In the rows, 128 means zero.
Named turns come first, each shown by rows before and after it. Which turns, in which order, take the first row of each pair that follows to the second? Write the first one first, as in the answered first pair.
zuz:
[115  91 174 154 134 133 150 125 146  95 137 108 122 152 167 144 146 168
 155 116 135 124 122 125 121 137 158 108 147 113  92 104 115  87 112 141
 101 134  95 163 126 127 117 121 171 127  64 125] |-> [112  80 167 139 154 131 142 123 146 121 127 119 142 107 159 110 159 154
 151 103 124 113 141 106 129 145 141 130 143 132 108  97 140  98 102 180
 114 134  78 148 159 157 104 104 158 102  85 137]
[121 210 184 115 159 112 190 188 133 181 114 110  31 121 159 159 133  85
  87 132 143 148 137 153 127  86  99  50 161 102 154  83  90 168 201 114
 186 113 195 166 160 184  96  95 149 136 110 166] |-> [133 215 176 109 166 113 194 189 154 168 110 125  37 107 169 149 143  92
  80 141 141 128 138 137 127  73  86  46 160  98 154  88 100 160 189 114
 173 118 188 168 167 185  69  99 158 143 125 157]
[152 113 148 131 139 122 159 115 142 100 142 116  86 157 108 150  94 125
 142 144  94 130 124 150 129 135 147 101 172 112 119 129 117 156 148 131
  91  87 137 104  84  92 147 124  96  98 144 110] |-> [162 110 142 107 151 125 157 116 169  95 134 143 102 116 116 121 106 132
 129 156  92 104 137 115 136 125 117 107 176 121 127 126 128 147 135 159
  89  90 116 105 114 111 105 112  98 100 177 111]
[125 124 209  82 137  86 118 146  94 117 179 125 122 127  74 137 155 150
 165 106  91 127 150 178 163 116 121 129 153 113 151 117 115 148 116 130
 139  82 102 120  88 125 115  59 150 136 158 106] |-> [130 129 209  83 132  88 126 150 107  97 178 127 121 139  87 147 152 162
 153 115 101 113 139 177 160 100 117 119 153 103 144 126 102 130 116 109
 126  82 105 130  75 113 103  66 162 157 155  97]
viku:
[ 96 172 133 108 167 165  94  74 162 142  95 144 179 135 118  98 122 123
 104 111 109 154 113  86 123 144  92 128 152 179 121  99 152 108 138 145
 133 165 140  96 187 152  78 124 174 125 158 124] |-> [ 83 163 157 115 158 147  95  81 110 172 107 107 150 179 104 127 115 106
 109  84 107 193 107 132 113 160 120 131 147 175 118  89 150 126 159 135
 160 161 169  90 171 146 145 115 164 111 126 135]
[108 129 118 135 126 143 130 130 111 121 110  98 110 157 130 119 121 107
 105 118 136 128  93 115 119 125 153 111 131 128 115 129 118  79 125 115
  99 132 124 152 110 125 150 160 121 120  90 141] |-> [122 131 112 129 123 148 136 132 124 111 109 110 113 156 136 114 122 115
  97 131 138 109  97 104 121 118 141 108 135 123 116 132 116  72 119 113
  94 135 117 154 114 126 128 164 129 130 103 136]
[145 122 141 104 120 111 132 161  85 148 121 124 127 119  93  90 141 102
 115 139  96 102 140 122 133 140 124 142 161 145 136  84 159 137 167 166
 144  95 146 137 161 158 123  94 134  81 157 152] |-> [152 124 140 101 121 118 131 162  96 135 121 128 131 113  97  82 140 104
 117 145  96  89 140 107 133 143 117 144 160 142 136  85 155 139 167 169
 139  98 140 136 165 158 107  97 140  82 165 150]
[115 119 141 140 141 137 117 110 115 124 132 116 127 105 123 114 113 107
 113 113 124 125 112 118 118 129 129 102 131 122 141 135 123 130 115 132
 102 120 133 115 123 117 140  98 118 115 122 121] |-> [123 120 144 133 142 129 124 126 103 125 131 103 114 124 129 120 116 113
 111 120 124 119 111 126 115 115 130 103 132 127 148 126 115 131 117 118
  99 123 143 126 118 118 144  97 127 120 120 123]
vesat:
[171 140 150 135 117 180 144  97  91  74 125  99 123 148 179 166 130 114
 128 168 159 107 134 164  97  97  83  48  98  79  56 184  91  96 115 125
  96 108 142 169  49 120 121 177 142 176  91 130] |-> [141 124 159 162 124 179 125  63  60 117 129  85 129 140 150 164 124  78
 148 120 149 158 139 184 100 145  99  69  90  82  49 187 111 126 123 158
 122 109 137 153  50 131 177 155 104 126  68 154]
[144 108 148 154 100 150 118  96 144  84 152 113 105 135  93 116 108 124
 192 141 118 181 127 132 117 100 138 106 139 126 127 146 106 109 158 106
  96 160 161 126  88 128 185 141 119 135 114 139] |-> [154 108 156 137 102 135 122 123 125  96 154 100  88 147  90 114 114 127
 184 146 112 177 128 138 105  91 135 114 141 130 139 133 103 109 161 104
 104 157 175 134  93 135 189 132 123 137 118 141]
[123 142 109 137 137 147 145 132 134 130 141 146 135 109 138 108 105 137
 125 121 129 143 104 144 116 110 125 129 157 124 121 140 122 131 111 143
 129 139 133 138 139 122 106 102 135 130 110 123] |-> [117 139 111 136 142 136 145 130 120 145 139 136 130 107 131 111 101 136
 126 120 124 154 104 156 111 116 124 134 160 128 126 133 127 134 115 144
 136 137 134 137 141 129 121  96 131 121 110 133]
Then:
Between the rows of a pair lie 2 to 4 turns.
[114 156 114 121 123 123 145 128 144 112 124 149 126 172 125 145 111 148
 126 123 123 123 122 144 126 116 137 120 123 134 147 156 105 107 136  94
 110 133 143 155 118 101 139 129 142 152 119 119] |-> [105 145 120 108 124 108 138 137 109 159 121 133 115 162 109 132 116 128
 125 110 103 141 134 157 127 135 131 145 117 151 166 137 118 134 135 121
 138 130 146 143 135 123 173 100 122 121 122 133]  viku zuz viku
[152 183 119  98 138 141 132 193 145 101 141  99 120 159 167 163  96 118
 120 170 124  96 105 133  99 113 100 138 114 126 193 105 118 114 156  77
  93 118 138 142 139 145 106 121 169 153 123 111] |-> [135 184 122 131 127 146 124 164 127 102 147  90 119 190 162 188  76 110
 135 146 129 129  91 156  97 133 125 139 111 114 164 118 116 123 169  69
  99 122 146 136 109 122 146 131 157 137  87 116]  zuz viku viku zuz
[145 132 150 133 133 117 136 129 132  90 125 122 122 154 139 121 134 166
 115 177 136 116 101 105 133  95 104 114 132 123 164 111  94 106 121 108
  94 132 156 137 109 117 102 104 167 154 130 114] |-> [141 130 158 135 128 112 137 131 114 104 127 112 109 168 138 133 135 163
 113 170 135 129  96 119 128  94 106 116 129 126 163 107  92 113 132 102
  99 130 168 133 103 110 118 102 165 153 119 124]  viku viku viku
[125 131 120 155 115 138 123 101 163  98 117 144 159 147 128 146 115 147
 145 140 138 126 116 114 132 129 140 107 122 117 105 144 117 109 129 102
 126 136 118 136 100 108  96 150 130 153 112 101] |-> [119 121 141 144 118 106 126 130 100 150 124 103 119 174 116 158 114 127
 147 119 123 157 117 148 120 140 153 122 115 129 127 119 118 139 150 113
 155 131 156 131 107 119 162 123 113 129  99 117]  viku vesat
[162 159 140  93 149  91  62 199 105 125  99 134 102 108  98 100 108  96
 119 168  96 145 201  85 135 110  51 145 160 148 129 134  87 170 124 152
 162 125 104 143 129 227  76  93 130 161 118  48] |-> [129 152 133 138 151 111  45 148  97 136 101 142 126  93  80  93  95  75
 146 132  95 183 202  93 141 150  72 151 155 139 106 150 103 184 127 177
 176 127  86 124 124 224 100  89 108 121 100  65]  vesat vesat
[120 203  98  97 108  76 145 186 154 105 119 112  82 111 126 126 140 188
 124 160 144 124 135  91 128 111  95  98 167 109 120 172 140 140 117  83
 116  88 117 151  87 170  59 120 126 156 170  81] |-> [125 201 104  92 107  64 148 195 131 114 122  98  62 130 131 144 137 185
 124 162 142 134 131 112 118 110 103  96 172 112 126 163 133 142 128  70
 116  92 136 155  79 168  82 117 132 167 162  84]  viku viku viku
[169 146 103 103 159  93 124 142 171 147 153 117 138 160 168 151 163 141
 109 169 154  55 114 139 110 102  58 103 143 114 163 117 113  96 103 135
 119 122 108 118 143 159  70 116 137 171 201 108] |-> [148 132 119  96 162  67 116 147 105 210 159  82 109 175 143 154 158 110
 114 133 132 102 116 178 108 135  68 127 134 128 177  90 125 132 121 157
 156 117 129 103 148 182 144  84 110 132 183 139]  viku viku viku zuz
[158 122 135  86 119 117 120 152 163 142 152 137 136  88 130  98 110 144
 125 157 102  92 133  95 160  88  74 116 138 127 143 100 144 101 119 127
 108 108 102 155 141 147 112 144 118 123 158 128] |-> [130 111 151 124 108 107 105 119 109 177 163 102 120 129 108 127  85 116
 147 114  99 161 118 147 158 132 118 130 130 122 126 106 143 130 144 125
 142 106 125 145 109 130 197 135  94  79 107 148]  vesat viku
